In the data rows, the value 128 means zero.
Some points, one per row:
[146 166 155 106 118 116 130 154  70 154 186 117 163 146 162 132]
[138 167 136 103 149 106 138 136  75 138 224  82 186 142 137 134]
[144 147 118 163 115 132 132  97 103 132 135 106 148 139 133 131]
[108 105 115 156 136 137 157 132 152  96 126 103  99 148 149 152]
[164 103 138 108 110 130  85 123 177 121 109 165  94 124  94 139]
[105 108 109 172 116 144 160 120 143  85 108 123  79 137 138 155]
[ 98 111 100 172 130 144 163 123 153  90  97 123  97 145 144 146]
[172 163 125  87 121 112 103 141 112 145 166 126 141 127 111 124]
[102 121 101 162 132 128 175 137 143  88 104 126  94 118 121 132]
[ 98  96 110 147 135 130 139 132 150 122  83 136 103 127 149 135]
[168 146 147  91 126 124 111 158 133 134 168 132 133 129 108 129]
[135 100 130 132 111 138 116 135 161 109 113 151  78 141 121 153]
[167 125 140 159 106 142 115 110 148 123 101 131 124 121 117 133]
[107  96 113 140 140 133 122 120 162 120  79 157 106 121 106 114]
[129 156 137 101 166 114 111 113 100 172 179 101 186 137 135 119]
[154 163 155 132 136 130 152 130  83 142 223  52 176 150 148 147]
[137 152 144 119 143 118 171 120  84 142 181  96 175 109 125  84]
[111 108 120 145 111 132 148 143 138  99 100 146  78 136 140 146]
[ 61 101  87 189 144 144 192 110 136  92  85 117  99 123 135 136]
[133 108 144  82 157 119  83 113 140 185 116 145 182 120 116 106]
[ 91  79 108 158 149 121 110 113 153 128  71 170  98 126 109 116]
[101 124 114 169 109 143 170 130 124  89 100 132  97 112 134 129]
[132 114 126  94 144 118  99 126 150 145 111 145 133 125 113 124]
12 more points follow, each with its number after it:
[102  83 129 143 126 143 127 137 172 113  71 155  77 118 127 129] 0
[164 127 130 150 115 126  74  93 141 152  93 137 153 132 124 113] 1
[ 88  80 127 150 169 149 167 131 153 120 137  98 123 134 137 147] 2
[117  97 144 118 136 137 153 153 154 111 139 127  95 132 131 145] 3
[112 158 111 134 129 120 131 111  80 150 135 107 171 138 156 117] 4
[150 163  93 112 133 109 120 125 129 119 147 133 134 133 104 111] 5
[132 149 123  77 147 109  95 132 110 151 186 112 158 157 137 139] 6
[ 93  95 107 179 104 135 150 119 132  85 106 141  63 133 129 165] 7
[111  97 122 108 133 129 115 142 161 129  98 150  85 123 140 140] 8
[138 177  97 128 137 117 149 115  97 130 163 103 164 120 114 111] 9
[110 142 136 113 152 127 172 151  90 132 193  91 153 133 148 126] 10
[143 174 118 110 131 108 156 149  97 124 170 130 154 119 109  96] 11
Which three of these numbered points are nearest to each point below, looking only along the 7 directions in which the first points spread most? Their numbers follow each, nearest first.
[168 146 131 118 113 132 116 137 144 122 121 140 119 122 108 116] > 5 1 3
[117 151 145 118 141 124 160 144  83 133 198  85 159 138 142 137] > 10 9 11
[ 95  90 136 138 157 138 157 130 157 108 133 111 114 134 139 153] > 2 3 8
[114  81 130 121 119 145  84 106 178 134  56 169  97 119 117 133] > 0 8 1
[137 160 136 109 130 119 163 154  93 118 183 115 136 114 102 113] > 11 9 10
[113  96 122 148 129 140 108  95 153 125  66 151 119 122 119 126] > 0 8 1
[160 142 126 113 115 128 120 140 128 129 105 143 118 115 120 113] > 5 8 1
[ 54  91 103 184 138 155 193 110 128  84 110 123  72 130 126 147] > 7 2 0
[102 119 101 173 132 143 183 131 150  73 125 119  91 123 117 131] > 7 2 3
[125 100 130 115 105 130  88 132 147 129  92 152  97 138 152 152] > 8 0 3
[116  95 128 210 152 178 196 101 166  76 132  65 103 140 131 175] > 2 7 3
[ 92 125 125 130 119 126 148 142 111 115 145 130 106 135 153 146] > 3 8 2
[120 114 148  97 139 123  88 131 148 142 113 152 133 125 117 126] > 8 1 5
[113 107 136 158 117 144 142 126 141 120  97 123 116 113 139 128] > 0 3 8
[118 123 108 163 124 133 124 104 123 115 118 113 110 153 151 156] > 7 2 3
[ 84 102 127 148 114 139 143 136 133 118  91 142  96 123 149 148] > 0 8 7
[157 139 136 105 124 128 119 138 136 117 166 127 114 134 105 141] > 5 3 11
